500 stands for zero in the data rows.
Some points:
[435, 393, 348, 546, 419, 589, 543, 472, 521, 579, 515, 438, 466, 328, 516, 558, 561, 517, 577, 686, 591, 513, 363, 404]
[494, 542, 473, 506, 454, 422, 573, 504, 512, 367, 543, 685, 385, 351, 565, 520, 539, 552, 518, 492, 519, 550, 523, 549]
[578, 536, 500, 494, 451, 493, 499, 429, 454, 297, 494, 525, 424, 548, 410, 445, 515, 482, 475, 532, 442, 379, 638, 396]
[539, 548, 542, 585, 453, 528, 518, 509, 450, 465, 458, 498, 481, 527, 462, 369, 583, 556, 468, 576, 457, 528, 581, 577]
[611, 348, 572, 495, 467, 610, 512, 528, 480, 480, 493, 664, 388, 514, 487, 452, 576, 542, 518, 555, 514, 566, 503, 603]
[591, 494, 419, 692, 420, 596, 324, 582, 640, 427, 614, 530, 536, 366, 688, 359, 505, 565, 475, 422, 511, 473, 441, 543]
[392, 325, 571, 425, 470, 710, 384, 536, 387, 413, 447, 568, 379, 713, 322, 523, 446, 598, 379, 423, 440, 604, 388, 599]
[612, 541, 476, 602, 657, 468, 564, 429, 552, 529, 601, 582, 548, 569, 513, 407, 542, 525, 504, 467, 604, 404, 438, 553]
[589, 555, 575, 393, 694, 691, 487, 456, 487, 451, 564, 443, 622, 614, 471, 518, 484, 317, 584, 570, 533, 441, 530, 502]
[498, 330, 596, 500, 435, 562, 529, 343, 510, 301, 508, 382, 512, 426, 470, 436, 578, 615, 457, 486, 484, 646, 474, 484]
[553, 623, 439, 518, 411, 350, 539, 211, 545, 510, 405, 600, 356, 525, 406, 571, 455, 291, 566, 510, 432, 466, 562, 141]
[391, 600, 542, 350, 531, 626, 454, 674, 411, 499, 464, 607, 449, 598, 476, 322, 584, 551, 464, 482, 460, 564, 556, 516]
[533, 429, 470, 490, 490, 806, 488, 405, 504, 658, 451, 370, 541, 528, 447, 446, 609, 526, 548, 560, 567, 434, 538, 588]
[496, 487, 596, 527, 645, 483, 553, 421, 527, 510, 549, 415, 640, 473, 538, 492, 500, 406, 548, 417, 548, 547, 450, 502]
[476, 391, 529, 625, 416, 502, 565, 475, 491, 516, 471, 401, 521, 473, 484, 631, 503, 576, 506, 308, 540, 487, 563, 569]
[515, 395, 433, 388, 642, 457, 560, 668, 490, 557, 613, 521, 549, 412, 572, 535, 505, 601, 500, 640, 620, 480, 318, 395]
[429, 495, 408, 423, 429, 494, 565, 641, 466, 473, 517, 329, 553, 604, 468, 638, 519, 507, 576, 458, 558, 664, 386, 420]
[492, 336, 476, 566, 421, 354, 599, 511, 539, 477, 540, 563, 437, 569, 498, 582, 527, 414, 616, 509, 560, 519, 468, 533]
[486, 378, 451, 376, 483, 586, 537, 339, 574, 586, 490, 590, 407, 384, 518, 588, 532, 398, 618, 527, 566, 401, 539, 455]
[534, 492, 453, 484, 654, 496, 551, 614, 486, 324, 679, 472, 593, 493, 537, 546, 487, 571, 495, 405, 623, 400, 423, 526]
[377, 603, 557, 583, 631, 628, 443, 617, 377, 727, 418, 399, 609, 532, 450, 571, 400, 507, 419, 488, 479, 491, 459, 336]
[605, 583, 459, 484, 429, 499, 525, 650, 409, 454, 469, 589, 401, 498, 473, 547, 514, 660, 433, 320, 500, 662, 444, 446]
[612, 435, 573, 431, 430, 443, 570, 395, 510, 508, 428, 430, 495, 633, 434, 471, 567, 533, 509, 660, 452, 826, 382, 711]
[494, 470, 567, 441, 486, 529, 519, 532, 466, 650, 412, 566, 453, 546, 479, 381, 583, 687, 416, 607, 469, 509, 592, 588]
[594, 526, 517, 494, 411, 427, 506, 529, 403, 476, 403, 441, 451, 484, 420, 543, 465, 321, 544, 557, 408, 571, 520, 646]
[512, 629, 544, 479, 661, 538, 542, 459, 506, 635, 504, 479, 606, 509, 526, 566, 468, 559, 472, 312, 556, 588, 433, 527]
[376, 783, 443, 548, 440, 555, 474, 586, 380, 637, 354, 504, 448, 226, 518, 590, 443, 410, 502, 468, 423, 491, 611, 470]
[218, 629, 316, 709, 438, 246, 612, 542, 557, 597, 540, 526, 492, 580, 520, 425, 571, 417, 604, 716, 562, 436, 454, 584]
[494, 617, 600, 465, 651, 371, 598, 315, 587, 484, 545, 707, 489, 507, 558, 745, 384, 427, 543, 590, 505, 625, 478, 559]
[630, 503, 561, 482, 642, 471, 565, 396, 544, 545, 543, 499, 585, 498, 529, 410, 547, 456, 532, 607, 542, 598, 396, 421]
[503, 439, 511, 560, 398, 414, 532, 480, 433, 677, 354, 382, 481, 383, 451, 640, 439, 474, 486, 434, 455, 367, 641, 482]
[439, 619, 455, 364, 475, 467, 568, 504, 494, 414, 504, 407, 531, 426, 522, 566, 528, 542, 524, 531, 503, 537, 566, 664]
[562, 429, 442, 515, 385, 443, 240, 409, 589, 571, 431, 545, 412, 533, 485, 585, 270, 459, 371, 476, 356, 379, 455, 481]
[296, 519, 512, 561, 593, 419, 370, 327, 392, 347, 468, 491, 449, 496, 310, 425, 331, 506, 262, 805, 338, 467, 290, 401]
[369, 622, 479, 517, 495, 466, 541, 511, 527, 487, 519, 771, 373, 631, 501, 570, 497, 413, 580, 429, 520, 408, 643, 374]
[454, 561, 512, 614, 444, 467, 548, 582, 456, 525, 464, 497, 494, 467, 511, 439, 563, 585, 477, 417, 497, 499, 593, 488]
[441, 483, 516, 593, 431, 485, 579, 471, 498, 371, 523, 405, 533, 396, 523, 638, 505, 488, 556, 610, 507, 423, 654, 594]
[561, 356, 648, 647, 620, 477, 448, 653, 366, 536, 489, 506, 543, 412, 483, 311, 480, 383, 448, 424, 466, 381, 486, 573]
[639, 580, 372, 646, 402, 450, 371, 597, 635, 645, 524, 409, 592, 483, 646, 408, 482, 566, 473, 671, 473, 358, 549, 494]
[423, 519, 497, 221, 478, 402, 490, 584, 409, 373, 459, 471, 444, 505, 435, 513, 466, 601, 398, 508, 419, 393, 627, 398]
[627, 549, 481, 575, 409, 501, 352, 551, 643, 589, 505, 556, 519, 563, 634, 552, 411, 515, 491, 580, 436, 529, 527, 382]
[525, 500, 620, 681, 625, 518, 523, 418, 485, 454, 542, 479, 592, 505, 492, 505, 463, 517, 448, 425, 516, 459, 512, 534]
[401, 487, 555, 528, 448, 520, 341, 649, 621, 556, 529, 410, 637, 660, 635, 572, 397, 523, 487, 695, 423, 421, 646, 544]
[488, 459, 503, 645, 453, 542, 533, 577, 474, 526, 502, 501, 496, 555, 489, 402, 594, 404, 593, 524, 532, 445, 568, 523]
[504, 524, 538, 616, 430, 461, 541, 362, 498, 436, 456, 311, 569, 604, 415, 335, 595, 496, 492, 393, 468, 599, 513, 540]
[605, 386, 471, 645, 413, 534, 544, 593, 472, 459, 526, 538, 442, 609, 455, 485, 573, 439, 593, 520, 550, 550, 451, 348]
[278, 320, 427, 359, 503, 536, 536, 515, 561, 571, 552, 561, 456, 565, 512, 505, 567, 467, 603, 569, 599, 455, 435, 464]
[522, 583, 448, 457, 469, 650, 546, 442, 493, 433, 504, 358, 548, 520, 463, 540, 570, 777, 422, 645, 526, 443, 617, 437]
[558, 352, 669, 435, 631, 283, 550, 585, 460, 493, 524, 560, 537, 571, 501, 478, 448, 480, 460, 589, 468, 487, 496, 504]
[533, 479, 524, 440, 438, 383, 368, 377, 721, 444, 551, 575, 507, 570, 634, 562, 385, 534, 462, 275, 449, 542, 513, 483]
[460, 414, 563, 497, 443, 525, 512, 454, 463, 483, 443, 485, 458, 501, 446, 549, 496, 605, 439, 534, 461, 458, 606, 445]
[517, 702, 434, 564, 475, 666, 508, 391, 510, 630, 430, 561, 453, 558, 458, 472, 568, 499, 531, 387, 525, 615, 480, 494]
[660, 480, 593, 487, 636, 522, 522, 488, 472, 525, 518, 491, 570, 613, 461, 515, 473, 525, 463, 385, 529, 586, 409, 487]
[521, 460, 539, 385, 448, 481, 511, 630, 398, 542, 415, 412, 495, 550, 439, 590, 469, 458, 510, 533, 449, 486, 591, 661]
[361, 364, 559, 318, 469, 306, 503, 387, 489, 634, 370, 419, 475, 424, 451, 343, 520, 499, 431, 144, 450, 429, 559, 495]
[729, 503, 466, 477, 426, 492, 539, 703, 388, 472, 471, 469, 463, 609, 429, 533, 530, 589, 482, 558, 492, 457, 581, 517]
[680, 684, 512, 478, 646, 506, 504, 521, 435, 418, 538, 481, 568, 470, 485, 483, 462, 333, 529, 523, 489, 426, 527, 486]
[460, 505, 566, 468, 434, 542, 490, 484, 432, 385, 444, 425, 484, 282, 507, 405, 550, 400, 524, 578, 418, 629, 520, 363]
[416, 497, 450, 446, 468, 493, 530, 488, 511, 246, 590, 474, 489, 699, 429, 558, 510, 354, 608, 226, 551, 507, 494, 391]
[445, 552, 425, 484, 518, 621, 527, 329, 572, 496, 535, 648, 411, 391, 531, 441, 587, 555, 525, 517, 567, 317, 617, 598]
[718, 461, 505, 363, 446, 544, 346, 374, 705, 374, 574, 562, 499, 587, 608, 518, 440, 620, 441, 415, 459, 640, 428, 538]
[571, 595, 514, 568, 603, 425, 567, 605, 457, 507, 549, 527, 557, 214, 620, 524, 488, 551, 479, 490, 543, 567, 422, 341]
[494, 455, 531, 425, 449, 568, 307, 621, 628, 603, 508, 505, 559, 448, 687, 500, 424, 260, 616, 490, 441, 559, 496, 452]
[420, 520, 573, 502, 440, 502, 509, 518, 440, 509, 414, 538, 443, 375, 505, 507, 505, 504, 480, 550, 426, 680, 493, 577]
[432, 492, 491, 391, 675, 419, 575, 439, 571, 542, 597, 525, 578, 402, 587, 441, 534, 597, 482, 508, 599, 488, 395, 443]
[349, 556, 555, 588, 437, 486, 300, 536, 624, 508, 504, 478, 578, 581, 619, 440, 404, 518, 424, 424, 387, 576, 509, 504]
[491, 496, 545, 418, 486, 476, 522, 509, 491, 597, 438, 580, 445, 723, 432, 382, 575, 517, 501, 542, 473, 516, 574, 392]
[637, 498, 565, 336, 669, 467, 553, 437, 518, 589, 516, 516, 564, 507, 516, 566, 465, 524, 486, 490, 542, 443, 518, 522]
[616, 468, 516, 426, 621, 512, 375, 552, 323, 535, 425, 473, 465, 328, 389, 368, 395, 428, 345, 523, 404, 384, 370, 629]
[527, 488, 434, 274, 479, 564, 324, 520, 665, 384, 606, 303, 651, 478, 652, 346, 512, 495, 508, 542, 474, 531, 434, 619]
[428, 374, 482, 454, 450, 528, 552, 436, 545, 455, 527, 602, 408, 356, 546, 643, 508, 408, 617, 523, 552, 551, 472, 421]
[396, 534, 526, 698, 593, 515, 417, 395, 415, 457, 481, 656, 405, 505, 377, 744, 253, 457, 373, 475, 443, 469, 353, 629]
[431, 447, 618, 687, 618, 408, 582, 545, 502, 566, 550, 459, 633, 581, 533, 567, 464, 549, 485, 523, 550, 387, 579, 340]
[417, 397, 531, 555, 453, 638, 510, 569, 467, 379, 537, 531, 463, 348, 542, 517, 552, 501, 547, 387, 541, 577, 483, 488]
[435, 627, 89, 462, 441, 438, 534, 526, 516, 557, 562, 421, 444, 629, 391, 484, 544, 506, 548, 417, 644, 474, 186, 585]
[501, 658, 434, 519, 438, 340, 595, 517, 488, 636, 423, 450, 506, 405, 529, 490, 546, 505, 527, 540, 489, 426, 642, 486]
[466, 591, 424, 493, 486, 508, 529, 537, 495, 402, 550, 566, 454, 479, 511, 393, 586, 401, 585, 490, 533, 462, 530, 600]
[541, 400, 376, 517, 454, 558, 538, 533, 488, 530, 528, 388, 511, 471, 470, 462, 585, 588, 520, 422, 601, 351, 495, 643]
These points spread out most along one direction. How many in every 100 of the points above lie lower along it than each point below? Round to a whole number. More than half of the points above lie lower than the first one.
[376, 783, 443, 548, 440, 555, 474, 586, 380, 637, 354, 504, 448, 226, 518, 590, 443, 410, 502, 468, 423, 491, 611, 470] 96
[571, 595, 514, 568, 603, 425, 567, 605, 457, 507, 549, 527, 557, 214, 620, 524, 488, 551, 479, 490, 543, 567, 422, 341] 81
[460, 414, 563, 497, 443, 525, 512, 454, 463, 483, 443, 485, 458, 501, 446, 549, 496, 605, 439, 534, 461, 458, 606, 445] 56
[680, 684, 512, 478, 646, 506, 504, 521, 435, 418, 538, 481, 568, 470, 485, 483, 462, 333, 529, 523, 489, 426, 527, 486] 62
[491, 496, 545, 418, 486, 476, 522, 509, 491, 597, 438, 580, 445, 723, 432, 382, 575, 517, 501, 542, 473, 516, 574, 392] 50
[627, 549, 481, 575, 409, 501, 352, 551, 643, 589, 505, 556, 519, 563, 634, 552, 411, 515, 491, 580, 436, 529, 527, 382] 72
[533, 429, 470, 490, 490, 806, 488, 405, 504, 658, 451, 370, 541, 528, 447, 446, 609, 526, 548, 560, 567, 434, 538, 588] 10
[423, 519, 497, 221, 478, 402, 490, 584, 409, 373, 459, 471, 444, 505, 435, 513, 466, 601, 398, 508, 419, 393, 627, 398] 51
[729, 503, 466, 477, 426, 492, 539, 703, 388, 472, 471, 469, 463, 609, 429, 533, 530, 589, 482, 558, 492, 457, 581, 517] 19
[562, 429, 442, 515, 385, 443, 240, 409, 589, 571, 431, 545, 412, 533, 485, 585, 270, 459, 371, 476, 356, 379, 455, 481] 76
[718, 461, 505, 363, 446, 544, 346, 374, 705, 374, 574, 562, 499, 587, 608, 518, 440, 620, 441, 415, 459, 640, 428, 538] 3
[494, 542, 473, 506, 454, 422, 573, 504, 512, 367, 543, 685, 385, 351, 565, 520, 539, 552, 518, 492, 519, 550, 523, 549] 79
[616, 468, 516, 426, 621, 512, 375, 552, 323, 535, 425, 473, 465, 328, 389, 368, 395, 428, 345, 523, 404, 384, 370, 629] 14
[503, 439, 511, 560, 398, 414, 532, 480, 433, 677, 354, 382, 481, 383, 451, 640, 439, 474, 486, 434, 455, 367, 641, 482] 92
